Each named turn below is shown by a few rows before and after it. Which turns, in which order, take the first row of each later pair to the second? The first pair is answered.
turn A:
[6,-4,17,15,-8,-3,14,-4] -> [13,-8,2,17,-8,-1,12,-11]
[2,7,-4,10,-14,-3,7,2] -> [4,5,-9,9,-13,-3,4,2]
[22,2,4,8,-5,-8,20,-9] -> [25,0,-12,5,-1,-3,16,-10]
[-16,4,-13,-9,0,4,0,10] -> [-18,7,-1,-8,-2,2,1,13]
turn Z:
[4,3,-1,5,3,-10,2,-6] -> [5,3,-5,3,4,-10,1,-6]
[14,-6,-26,5,8,0,-10,0] -> [1,0,-29,-2,6,0,-10,9]
[16,1,8,12,1,-6,-5,-10] -> [16,-1,-4,12,2,-3,-7,-10]
[2,1,4,-5,2,11,-2,2] -> [1,2,4,-5,3,10,-1,1]
turn F:
[-1,-9,3,-5,13,3,-1,-4] -> [3,-10,5,1,8,-2,3,-8]
[0,1,-2,-5,3,3,-4,3] -> [4,-1,6,-2,2,2,-2,1]
[10,7,-2,3,-4,11,-2,6] -> [10,6,0,4,-4,10,-2,6]
[-4,-3,16,13,-4,-8,8,3] -> [-6,-1,-6,15,-10,-9,9,0]
turn P:
[18,0,18,-2,10,9,-15,-10] -> [-7,13,23,6,-13,-11,3,-5]
[-13,9,11,-10,6,7,-6,9] -> [-19,12,-5,-9,-3,1,-2,8]
[25,-4,4,3,6,9,-3,4] -> [8,5,19,10,-7,-4,8,9]
turn X:
[-3,6,-18,-2,1,5,-2,-1] -> [5,2,-8,-5,11,10,-7,-2]
[-5,-1,-6,0,-11,-3,-3,3] -> [-3,-3,3,-6,-1,4,-10,7]
[-18,13,16,-20,18,13,-6,18] -> [24,-1,30,11,11,1,5,-16]
[-4,1,-12,-3,-7,-1,-1,-1] -> [1,-1,-3,-10,4,7,-7,4]
Then:
Each pair is two turns apart.
[-11,2,10,5,1,0,-10,6] -> [-1,-2,0,16,-7,-6,-4,-5]  X then F
[9,3,-4,13,-10,-7,9,-9] -> [-1,3,-14,-9,7,10,-7,7]  X then P
[21,-10,11,5,0,7,-5,-9] -> [14,-5,12,13,-14,-6,5,-11]  P then Z
[14,-2,2,-3,6,7,-3,-7] -> [4,2,-17,-2,-4,1,0,-6]  X then A
[12,0,13,-9,8,14,-3,-3] -> [4,7,20,3,-9,-2,10,-4]  P then Z
[11,-2,17,9,-1,-8,0,-8] -> [4,1,-4,12,-10,-14,5,-10]  P then Z
[-12,3,-16,15,-25,-20,12,-6] -> [-13,2,-35,4,-16,-9,2,-1]  A then A
[1,6,4,9,-7,-12,16,-3] -> [4,1,-20,-7,9,4,1,2]  P then F
[-16,3,-6,-14,7,13,-7,15] -> [-5,4,24,10,-9,-8,10,-1]  X then P
[1,2,2,10,-14,-2,5,-7] -> [4,0,14,-2,2,11,-7,2]  X then X
[-13,5,3,-5,-8,-5,-1,6] -> [6,-5,-2,-8,7,7,-11,0]  P then X
[20,-10,2,12,7,13,-2,-16] -> [-20,10,5,12,-17,-4,14,1]  P then X
[-2,-10,-16,-1,3,8,-12,2] -> [6,-9,6,16,-6,-4,0,-9]  P then X
[1,-5,-7,-6,6,10,-7,1] -> [-1,-3,-17,2,-4,1,-1,-3]  X then X
[-6,2,4,14,-21,-4,9,-3] -> [11,-8,-16,11,-11,5,1,-11]  Z then P
[-7,7,-1,2,-6,-5,7,10] -> [2,1,-16,2,-4,-2,4,2]  Z then P
[3,3,-10,-4,0,11,-2,-1] -> [8,3,11,4,-3,5,2,-6]  P then F
[-13,6,13,0,-11,-5,7,4] -> [4,-3,-18,3,-10,-1,3,-9]  A then P
[9,-2,-2,2,14,9,-5,4] -> [3,3,-12,14,-4,-4,5,-2]  F then X
[-21,5,0,-4,-6,-4,-2,12] -> [11,-9,-1,-4,12,10,-13,-1]  P then X
[-12,-1,1,15,-7,-13,16,-16] -> [11,-13,-9,7,12,4,1,-21]  A then P
[8,-2,-4,11,-9,-4,7,-12] -> [-9,4,-18,0,-10,-1,5,-1]  P then X
[-14,6,-3,-4,-6,-6,4,6] -> [9,-2,9,6,-3,-6,6,-7]  X then X
[12,0,9,11,-15,-2,6,-17] -> [-20,11,3,-10,-11,7,-1,9]  X then F
[-19,11,15,11,-21,-18,15,2] -> [-17,8,-18,11,-24,-16,12,-2]  Z then F
[15,-10,11,5,12,4,5,-2] -> [-10,-1,-22,-2,1,1,7,8]  X then F
[-4,1,2,4,-1,-4,6,-4] -> [-5,2,1,-6,7,4,0,2]  F then X
[13,-15,1,-3,12,2,-5,-16] -> [3,-11,-17,4,-2,-8,3,-18]  A then X
[-10,2,-3,5,-6,-10,11,5] -> [-3,0,5,9,-6,-10,12,0]  Z then Z
[-17,7,11,-9,3,4,0,17] -> [13,-3,2,17,-9,-9,10,-13]  X then F
[-6,2,-10,-7,5,9,-21,9] -> [7,-2,16,0,8,7,-19,2]  F then Z
[-2,0,6,-10,9,9,-5,4] -> [-14,8,2,-3,-7,-4,5,4]  A then P
[1,-3,-3,-9,14,8,-14,10] -> [-4,0,-21,6,-8,-10,1,-1]  X then X
[-6,5,3,4,-9,-9,3,3] -> [-9,6,4,-5,0,-1,-3,9]  A then X
[-14,4,3,3,-12,-7,9,1] -> [-14,2,8,-10,2,5,0,10]  A then X
[-16,6,7,5,-14,-4,3,12] -> [5,-2,21,14,-8,-4,2,-1]  X then X
[24,-5,36,13,-4,0,7,-19] -> [-16,8,-38,1,-25,-5,9,-4]  P then F
[5,-4,10,13,-7,-9,6,-5] -> [-13,3,-3,5,-11,-9,7,5]  X then A
[-13,4,-19,-6,-9,-4,3,8] -> [-19,8,1,-5,-10,-6,7,12]  A then Z
[-17,4,-3,-15,-1,3,-8,-3] -> [8,-6,9,-7,4,4,-10,-18]  P then X
[6,-2,-10,-21,15,18,-18,5] -> [-10,7,15,-22,12,12,-13,15]  Z then A
[10,-8,10,2,7,1,-3,2] -> [-9,1,8,0,-2,-6,4,11]  P then X
[5,-8,-2,-4,15,14,0,4] -> [-4,-1,19,8,1,-1,12,3]  P then A
[10,-9,-4,8,-1,5,2,-8] -> [-9,-1,-4,9,-11,-2,7,-1]  P then X
[20,-11,12,11,3,14,-4,-8] -> [13,-10,-21,10,-5,10,-2,-9]  F then Z
[-5,7,-2,-15,10,14,-15,11] -> [-19,14,4,-10,-3,4,-5,14]  Z then P
[-5,-12,-18,1,-10,6,-11,-8] -> [-21,-4,-7,-3,-13,4,-9,3]  Z then Z
[19,-12,13,9,7,7,-1,-11] -> [-6,-2,-25,9,-13,-2,7,-5]  X then A
[4,-1,10,-6,13,8,-6,7] -> [8,0,6,13,-5,-9,8,-7]  A then X
[12,-2,25,3,4,-2,4,-6] -> [5,2,16,11,-9,-11,13,-9]  Z then P
[-4,-11,23,4,-6,1,2,-4] -> [-19,-4,15,-3,-9,2,1,5]  X then X
[-21,3,-1,-7,-5,3,-1,10] -> [6,-5,6,13,-12,-6,6,-13]  X then X
[-14,3,-13,5,-12,-10,7,-4] -> [-11,1,14,-10,8,6,-6,8]  X then Z
[8,-5,-22,-15,3,6,-12,12] -> [26,-12,-6,-8,9,6,-11,3]  X then F
[6,-9,9,-2,17,18,-5,0] -> [-13,3,8,14,-12,-5,15,-2]  P then F
[-1,1,29,-5,6,6,5,8] -> [-14,7,-7,5,-18,-9,18,3]  P then A
[-10,8,-1,4,-11,-9,9,4] -> [11,-1,18,6,3,-2,3,-3]  X then X
[-13,5,-36,-16,5,11,-4,18] -> [-26,14,11,-16,3,4,2,29]  A then Z
[-12,11,19,1,0,-6,3,6] -> [-14,12,15,2,-4,-8,5,7]  A then X
[6,-8,7,9,-10,-3,7,-19] -> [6,-10,-11,5,-10,0,4,-20]  P then Z
[-18,5,3,-14,3,6,2,9] -> [12,-7,5,9,-4,-4,9,-17]  X then F
[29,-20,15,12,6,9,-6,-15] -> [28,-20,-13,11,3,10,-8,-16]  A then F
[15,-7,-7,11,-5,-3,5,-17] -> [8,-3,12,13,-9,-9,10,-13]  P then P
[29,-12,7,-2,13,14,-3,-9] -> [14,-8,-22,-12,13,18,-7,1]  Z then Z
[-12,8,16,10,-17,-12,14,4] -> [2,2,33,5,0,-1,4,4]  X then X
[15,1,3,-5,9,14,-9,0] -> [10,7,20,5,-2,2,2,-2]  P then Z
[-8,2,-12,11,-15,-9,2,-7] -> [2,-3,-23,2,-2,2,-10,-7]  P then X
[8,-6,20,3,-5,2,8,-2] -> [-2,-3,6,8,-17,-5,14,-2]  X then Z
[0,-5,4,-17,15,17,-14,10] -> [-13,6,28,1,-9,-7,7,8]  P then A
[4,-1,0,-9,10,13,-7,6] -> [-13,7,-8,-3,-9,-1,5,8]  P then P
[14,1,-12,10,-13,-9,11,-21] -> [0,3,-13,-21,14,17,-11,3]  X then P
[-4,-7,7,12,-9,-8,5,-5] -> [10,-13,2,8,4,2,-4,-8]  P then P
[-22,15,12,5,-12,-16,13,11] -> [5,5,23,17,-9,-18,15,-8]  Z then Z
[9,-12,-6,-20,18,12,-9,5] -> [-14,0,22,-19,7,0,0,16]  Z then P
[-28,7,-21,-8,-6,-1,1,16] -> [-30,11,3,-1,-12,-10,10,14]  A then A
[6,-6,7,-4,7,7,-6,-2] -> [-11,1,-10,-5,-4,0,-2,3]  X then X
[-2,4,-15,-8,1,3,-4,3] -> [-1,6,18,-3,1,0,0,4]  X then P
[4,4,-9,-14,15,13,-7,8] -> [-15,14,7,-10,3,0,4,15]  A then P
[7,-2,10,0,6,5,-1,-2] -> [-10,5,-4,-4,-2,1,2,6]  X then X
[-4,2,-11,7,-12,-7,6,-4] -> [-9,2,-10,-9,2,7,-5,8]  A then F
[-14,0,5,8,-8,-5,6,6] -> [-7,-3,17,7,-1,-2,4,5]  X then A
[12,-12,-2,-13,25,20,-19,3] -> [3,-6,30,-11,20,12,-12,9]  A then A
[-10,-1,4,-14,1,5,-10,12] -> [18,-12,3,-1,1,4,-8,-9]  X then Z
[-16,8,-18,-2,-12,-2,-1,5] -> [11,-5,11,-6,14,13,-13,1]  P then F
[15,-7,2,13,0,1,3,-17] -> [1,-1,-17,10,-9,-2,4,-13]  P then F
[21,-16,-22,-9,22,19,-15,-7] -> [-2,-6,12,-22,27,21,-16,15]  A then A
[-8,2,-7,-8,3,6,-5,8] -> [14,-6,1,4,3,2,-1,-8]  X then F
[4,4,-35,-14,16,12,-7,6] -> [-25,22,17,-5,-4,-9,13,19]  P then P
[-1,3,-10,10,-14,-10,11,-6] -> [13,-3,15,-2,13,8,-4,-1]  X then X
[-20,12,20,-10,-1,-4,5,16] -> [4,-2,-17,-17,16,15,-11,6]  P then P
[-3,2,17,7,-7,-10,8,-3] -> [15,-9,-8,0,7,4,-4,-9]  P then P
[-1,1,7,8,-1,-7,1,3] -> [-3,1,10,2,3,-3,-2,7]  X then X
[-19,7,4,-3,-10,0,2,-1] -> [0,-3,4,-10,7,14,-8,-5]  P then P
[6,4,-20,4,-4,0,1,2] -> [2,8,18,6,-2,-3,4,9]  P then P
[-6,3,17,9,-13,-21,7,2] -> [16,-9,-18,9,-7,-13,-2,-12]  A then P
[-4,-7,6,-29,18,21,-10,1] -> [-6,-3,36,-15,7,7,2,-4]  A then A
[-15,3,-11,-7,-5,4,1,3] -> [-9,0,18,-7,2,6,-1,5]  F then Z
[9,-2,-10,-9,11,14,-4,-3] -> [11,0,-10,8,-6,-1,9,-13]  F then X
[-9,-1,-10,0,-7,-12,-5,6] -> [1,-6,-14,-2,2,-5,-11,4]  Z then P
[6,6,15,-9,3,5,-20,1] -> [-5,13,11,3,-18,-10,-7,-2]  P then A
[4,6,-20,0,6,8,-8,-1] -> [3,6,-10,-4,12,12,-10,4]  X then A
[-14,4,0,-15,11,4,-11,15] -> [14,-5,21,8,6,-6,-1,-9]  Z then X
[7,0,2,19,-2,-12,10,-8] -> [-13,5,-20,0,4,-1,0,9]  A then X
[10,3,-18,-1,5,6,-15,-1] -> [16,5,14,14,-3,-6,-3,-9]  P then F
[3,-8,15,-2,16,14,-16,3] -> [-1,-2,11,22,-13,-11,4,-10]  F then P
[-1,-4,4,-18,5,13,-12,10] -> [10,-5,17,7,-13,-7,4,-8]  X then P
[-18,8,-15,-25,23,11,-8,14] -> [-2,8,38,10,1,-17,15,-7]  X then P
[17,-6,-9,16,-8,-9,8,-18] -> [27,-11,6,5,12,5,-3,-14]  Z then P
[0,-4,7,-1,7,6,-4,4] -> [-7,-2,-10,1,-3,1,0,2]  P then P
[18,-9,-18,5,-2,8,-12,-12] -> [17,-5,2,17,-12,-5,0,-15]  P then F
[7,-5,3,8,3,8,-22,0] -> [0,-2,-4,4,3,9,-24,4]  Z then Z
[8,0,17,-1,8,3,-13,-9] -> [-15,9,-12,1,-11,-9,-4,-4]  F then X
[-11,4,-8,-5,-8,-4,7,8] -> [6,-4,6,-11,11,8,-2,5]  P then F
[13,-8,-20,-2,20,10,-15,-7] -> [-12,2,-9,-14,20,12,-17,11]  Z then A
[-2,-5,19,12,3,8,7,-3] -> [-18,1,-8,11,-8,3,11,0]  X then F
[14,-10,4,-6,13,15,-11,2] -> [14,-9,-22,5,-3,5,-2,-8]  X then A
[3,-2,-1,2,-3,-13,14,-5] -> [9,-6,-5,-10,12,0,1,-1]  F then P
[9,-1,14,5,4,0,3,-7] -> [0,1,-19,1,1,2,1,-4]  F then F
[1,0,-4,1,2,-2,-2,-9] -> [-3,2,5,2,-1,-5,1,-8]  P then P
[13,-1,-11,3,9,14,-3,-1] -> [3,7,6,16,-9,-4,12,-3]  P then X
